(in the rows, 128 means zero)
One turn moves every row onto another: examples first, then more rows asked
Fezil: [133  97 115  81 129 150 105 146 125 108 123 101]
Gepi: [114  99  99  89 121 170 120 136 121  98 158 115]
gepop: [130 105 161 122 122 160 116 107 138  92 101 125]
pok: [107 157 136 121 158 179 138 124 150 118 112 130]
resov: [160 137 138 116 115 151 131  95 119  81 138 117]
Nogi: [120  95 100  94 131 162 105 134 117  92 146 122]
kan: [ 94 106 114 100 153  99 126 143 112 131 156 153]
duv: [110 158 121 128 157 146 156 114 175 123 119 146]
Sef: [ 98  79 127 114 135 148 105 134 145 108 114 133]
Sez: [114  97 102  86 139  95 125 146 130 138 133 135]
tob: [128 145 154 114 122  91 162 113 121 122 153 134]
Forud: [ 91 109 117  93 140 109 137 144 113 136 163 140]
kidun: [127 138 127 154 106 165  93 151 130 124 146  99]
Gatu: [155 137 135 112 103 150 145 101 130  86 145 110]
Tudu: [104 121  98 152 122 127  95 166 145 140 158 118]
bagib: [ 97 143 153 106 163 161 120 146 161 121 123 124]
moz: [129 140 123 155 114 164  92 155 130 121 148  91]
dumab: [132 168 133 173 111 142 128 124 115 138 137 110]
pezov: [109 155 104 168 122 106 136 139 131 155 148 132]
zan: [ 91  93 129 126 142 106 137 119 133 132 107 159]
bagip: [119 125 162 135 127 120 150  95 120 120  96 147]
fabud: [112 146 108 167 121 107 133 142 128 157 147 138]
betut: [101 147 137 119 161 129 136 138 186 124 132 142]
kofo: [105 120 104 150 117 130  92 168 139 138 163 119]
malu: [136 162 133 175 105 146 132 125 115 138 139 117]
sepo: [162 135 138 104 111 149 135 109 111 109 111 102]
selak: [136 146 144 121 132  89 152 100 109 121 145 147]
tisu: [138 141 123 110 127  91 160 107 112 140 118 139]

malu goes to kidun
gepop goes to Sef
Sez goes to tisu
Now find these:
bagib goes to betut
selak goes to resov
Forud goes to tob

One turn moves every row onto another: examples first, then more rows asked
Feno: [106 154 152 167 111 143 137 127 124 115 132 148 137 105 110 139 141 137
 110 173 161 100 102 146]
sisa: [114  99 126  98  93 143 123 143 101 117 137 144 152 112 136 113 133 116
 168 127 112 135 158 142]
nasup: [134 123 145 105 101 129 142 129  92 147 116 117 151 114 152  89 120 136
 178 118 110 139 144 149]
duzi: [135 115  92 147 149 122 149 101 153 137 141 119  92 154 126 133 108 157
  88 131 129 161  90 119]
Luzim: [108 153 149 164 112 144 136 129 122 115 134 151 139 105 107 142 141 136
 112 171 161  97  97 140]
Tebid: [122  96 129  98  89 144 120 146 100 120 136 141 170 102 118 112 125 125
 169 118 116 127 148 128]
Kito: [120 128  54 147 128 120 145  96 128 125 120 122 137 132  94 124  76 122
  93 156 142 147 111 113]
nat: [130 147 137 126 160 132  83 139 143 145  97  96  81 135 123 104 145 134
 116 121 126 117 121 109]
zitu: [128 118 139 105 105 130 142 138  87 142 118 134 134 130 154  95 121 119
 179 118 110 141 147 161]
vavop: [145 123 142 102 100 128 141 135  92 148 112 119 163 105 134  90 116 139
 176 107 109 133 135 135]
rik: [119 136  64 150 127 119 143  92 130 128 119 111 144 122 102 118  73 129
  95 158 139 148 110 113]
Sema: [132 142 138 124 157 130  83 144 140 145  96 102  87 134 115 103 144 133
 115 114 132 108 114 106]
siz: [108 157 155 164 111 142 136 128 123 118 133 146 144  99 107 141 139 137
 112 170 159  96  97 138]
Sero: [135 117  96 148 146 122 150  94 156 136 142 112  94 149 129 132 109 161
  92 135 124 163  94 118]
botav: [117  94 125  97  90 141 121 147  99 117 134 149 160 110 124 115 128 117
 172 121 118 128 151 137]
rada: [145 120  94 145 144 121 150  97 155 140 136 110 104 144 118 128 105 170
  89 126 126 156  87 107]
sako: [131 139 133 127 157 131  83 145 140 144  98 104  84 137 115 105 145 128
 117 115 132 107 116 110]
dez: [117 108 135 101  86 141 126 132 109 122 131 129 166  98 134 104 128 131
 168 127 106 137 158 135]
Leg: [112 126  53 148 131 118 146 103 125 122 123 127 131 137 104 127  76 116
  92 161 142 147 114 123]
kuno: [130 141 139 128 162 129  88 140 142 142  99 100  81 138 124 104 147 130
 118 121 129 114 121 111]
ranad: [132 144 139 128 159 130  83 143 143 145  96  97  86 132 117 102 144 134
 116 120 130 112 115 106]
damop: [145 115 133 100 103 129 136 144  86 145 111 131 164 119 123  97 114 135
 177  99 119 130 128 131]
biso: [139 113  90 146 148 123 148 104 150 136 141 122  96 155 116 135 107 158
  90 127 130 155  82 114]
Gof: [118 138  61 150 123 121 148  89 134 127 117 107 139 120 105 114  75 131
  92 167 133 153 119 116]
Dogu: [108 155 154 165 110 145 137 124 128 117 134 141 140 101 111 136 140 140
 110 173 160  98  97 139]
zezik: [109 151 153 163 112 143 134 127 125 117 135 149 140 104 106 141 141 135
 111 169 162  96  96 139]
ger: [131 107 132 101 109 131 139 148  81 141 118 144 140 138 142 106 121 115
 176 108 118 134 138 156]
zok: [125 101 129  99  85 140 121 137 106 123 132 131 172  92 125 107 125 131
 171 123 112 129 151 127]
Remav: [110 130  57 149 131 118 149  93 129 122 123 122 125 136 111 125  80 114
  93 168 138 151 122 128]
fov: [139 121  97 148 140 123 151  94 161 141 139 106 101 143 125 128 108 170
  88 132 122 162  88 115]
gisa: [112 104 136 101  90 140 124 137 106 120 136 135 159 104 140 109 131 127
 168 131 107 135 160 139]
los: [143 115  93 147 149 122 148 103 154 139 137 116 103 149 114 134 105 160
  90 125 130 156  84 110]
kor: [111 138  62 150 128 118 151  86 133 125 123 113 130 126 113 120  79 121
  92 170 133 154 124 128]
Tifo: [128 139 137 128 160 134  85 146 138 142  97 102  81 140 118 105 145 130
 116 119 130 112 117 113]
bifi: [142 105 129  98 108 131 135 150  80 143 115 143 152 132 124 106 113 121
 176 101 123 128 126 139]
Fogov: [107 155 155 165 110 143 137 124 126 119 134 144 140 101 113 140 143 135
 109 174 160 100  99 143]

Feno goes to Luzim
nasup goes to zitu
fov goes to Sero
Now find these:
Tebid goes to zok

One turn moves every row onto another: examples first, then more rows asked
zilo: [129 148 188 139 110 122 137 113 149 151 129 177 110 114 138 110 132  81
 135 141 113 111 109 165 120 150  86 159 130 152 163 138 137 123 148 103]
Sezik: [129 187 147 141  86 139 162 112 154 160 122 121 139 142 110 131 147 136
 138 153  72  93 152 136 108 122 169 161 127 119 140  92 129 146 134 174]
mik: [110 156 123 143 125 151 137 146 129 190 132 122 161 147 152 149 157 109
 136 109 132 126 150 148 133 159 144  87 131 134 132  90 181 140 156 137]
setad: [110 112 146  94 102 147 149 119 144 128 124 195 143 136 114 117 137 139
 144  96 104 132 123 133 144 144 155  89 103  82 154 122 163 139 141 158]
Dop: [129 184 108 132 144 118 141  96 159 181 132 129 139 114 140 138 170 127
 148 102 138  65 137 134 146 152 140 128 140  95 144 102 152 129 160 152]
liri: [ 81 175 151 155  79 145 153 108 143 168 137 135 140 140 111 107 131 106
 148 163 100  87 149 135 102 133 148 144 136 123 131  80 163 167 131 171]
Sogor: [162 143  99 101 114 140 139  87 133 129 105 125 108 113 131 101 149 160
 151  94 140  85 113 120 165 120 137 139 129 103 140 148 156 146 135 146]
gimom: [131 136 155 145 132 110 139 151 166 151  80 180 129 160 131 125 106 134
 127 108 123 112  94 153  92 157 133 141 143 144 127 106 119 135 143 111]
Duduv: [164 168 143 111  97 123 126 171 156 164 155 103 123 151 132 123 121 132
 156 146 128 130 117  84 157 145 102 147 107 161 118 133 157 137 124 124]
Luda: [112 144 192  95  57 137 159 112 133 155 157 142 127 124 126 111 106 131
 149 141 106 140 133 142 139 152  65 143  96 129 109 132 150 180 143 150]
Lol: [144 156 170 100  65 130 121 150 120 151 161 132 131 154 135 117 109 155
 144 141 111 129 134 111 155 138 121 172 104 155  74 128 146 139 106 123]
rolu: [112 179 156 127  96 174 155 108 127 200 155 109 127 127 126 111 120  94
 151 168  94 105 130 124 113 147 144 146 153 134 126  95 159 152 120 144]
miz: [163 145 101 108 112 134 135  82 142 134 122 129 103 112 133 105 154 166
 161  78 146  86 120 133 161 137 133 138 117  97 136 142 155 136 142 141]
bonap: [137 148 145 120 115 100 174 143 149 139 135 120 120 132 109 104 130 153
 117 148 114  99 114 110  86 117  84 106 124  66 157 112 148 163 144 159]
vir: [117 161 139 104  91 109 129 129 128 131 150 141 117 155 135  98 120 199
 123 145 102  95 113 109 111 104 137 163 130  93  88 115 129 123  97 124]
Fegep: [122 118 148 126 102 147 101 161 121 134 129 112 160 103 136 120 127 104
 131 119 110 134 157 146 129 124 111  99 123 100 115 140 204 140 137 124]
gara: [114 159 167 113  53 127 122 113  95 132 140 151 154 148 129 115 116 165
 133 142 114 136 125 135 154 147 120 163 117 143  64 118 149 151 118 112]
Bik: [115 130 141 125 115 135 157 116 130 133 130 179 152 128 128 121 159 130
 139  83 143 120 130 154 141 161 136  86  90  76 155 101 169 139 141 152]
lod: [105 153 165 105  97 116 139 139 172 171 154 143 133 133 118 121  97 132
 157 151 120 133 115 125 120 169  70 109 104 132 131 121 173 192 170 153]
Vob: [141 154 125  97 125 121  97 110 168 148 148 142 139  80 170 100 115 137
 150 137 121 123 112 136 140 151 162 135 138 117  79 141 179 139 159 112]
vitot: [159 127 151 143 131 106 158 131 126 159  94 152 116 143 133 138 127 112
 113 124 142 107 107 151 110 138 102 155 142 177 145 135 138 127 140 109]
pof: [129 158 190 108  49 131 159  93  98 129 144 142 145 117 126 110 131 134
 129 145 101 145 131 150 147 154  81 153 102 106 111 131 136 157 130 127]
piret: [121 185 143 112 105 160 142  96 137 199 137 113 128 137 116 152 127 144
 147 155  72  98 138 130 122 132 155 165 151 149 127 107 138 141 133 152]
Tipe: [ 92 151 173 152 121 126 117 123 163 138  96 167 112 129 123 102 122 115
 137 114 101  82 105 164  99 129  82 148 154 110 152 117 124 130 145 107]
Kigo: [147 151 126 105 127 122  99 110 165 154 156 131 132  80 167 105 119 147
 156 115 129 119 120 144 132 155 150 131 137 106  70 131 178 130 166 108]
taf: [ 81 164 163 102  72 123 144  68 114 128 136 153 135 118 120 105 127 174
 131 138  93 112 109 144 126 134  82 150 131  69 111 123 128 147 124 126]
Zisel: [109 149 152 115 104 115 176 120 140 141 140 117 118 133 111  95 141 163
 117 149 115 106 109 127  92 110  78 123 128  61 142 106 143 171 120 162]
benan: [113 108 142 107  96 144 151 116 138 130 139 186 134 139 117 118 149 144
 149  84 119 134 133 140 140 147 149  89  94  84 154 119 170 125 141 150]
rara: [127 162 126 129 123 134 163 110 135 180 140 155 145 136 139 137 173 110
 137 108 137 100 141 146 139 174 148  96 114 107 174  97 164 143 156 161]
kasot: [110 132 142 132 122 150 114 149 116 157 143 125 165 112 154 131 138 108
 139 101 142 142 140 159 135 155 108  87 113 109 111 111 200 134 140 113]
Sibit: [141 144 165 148 124 131 134 150 145 135  86 169 115 158 134 101 120 140
 122 110 106 101  96 151  97 127 138 149 161 137 126 102 111 124 137  97]
ladul: [111 141 163 134 133  98 143 113 170 163 124 183 117 119 142 127 122  89
 136 140 130 113  94 148 109 158  97 153 134 148 155 135 138 110 140 104]
Tafut: [123 172 154 116  72 131 133 112 102 118 133 128 136 139 135  89 126 176
 127 137 102 115 104 122 129 130 124 161 139  81  79 109 121 129  96 102]
Danot: [126 184 118 136 145 133 126 137 165 187 136 110 158 117 163 138 155 118
 148 109 122 106 135 132 136 154 156 115 152 110 102  89 156 119 162 125]
tet: [103 148 189  93  86 131 152 126 162 175 163 141 138 125 116 121 110 132
 151 154 110 149 117 140 130 164  70 127 105 122 115 117 159 191 149 158]
sek: [119 160 119 103 126  85 134 143 163 151 152 156 123 162 115 131 126 191
 133 149 115  98 101  78 123 110 141 138 131 119 116 114 148 116 128 137]
leba: [158 166 161 107  86 126 119 161 142 165 158 104 133 151 125 129 128 145
 148 147 123 131 129 107 163 141 106 173 107 160  95 129 152 148 107 132]
vufip: [151 159 104 116 137 117 143  85 144 135 116 140 132 109 139 128 167 167
 146  76 151  84 117 142 160 136 138 134 116  90 130 120 147 126 146 143]
Gelel: [118 165 131 106 112  94 132 136 155 145 157 152 125 163 122 113 137 198
 126 155 115 102 102  99 121 113 152 160 128 106 100 104 137 126 101 139]
borev: [145 166 121 110 147 126 108 116 152 163 148 121 148  89 176 131 140 144
 151 105 137 127 114 145 150 154 145 128 132 114  80 119 165 114 154 101]
Nad: [ 98 151 164 101  81 118 171  96 136 131 144 135 111 123 127  89 121 169
 126 145  97 107 113 138  95 114  78 136 123  61 127 119 129 163 129 151]
tilat: [109 148 150 163 126 115 123 148 169 145  83 140 120 137 132 114 117  99
 140 110 126  92 104 150  99 144  79 149 143 118 153 124 128 121 124 105]
Kiv: [146 135 166 140 116 124 133 128 119 153 109 176 114 151 137 125 127 123
 120 131 127 109 110 157 125 130 122 161 147 199 129 130 143 131 147  98]
tuku: [122 112 146 131 104 145 111 155 121 140 145 116 154 109 140 123 133 115
 134 105 120 140 159 149 121 129 113  90 120  99 103 125 202 128 145 117]

Duduv goes to sek
Sezik goes to liri
Now find these:
Bik goes to kasot
vitot goes to gimom
leba goes to Gelel
gara goes to Tafut
Nad goes to Luda
Vob goes to Sogor
Danot goes to Dop
tuku goes to Kigo
Tipe goes to zilo

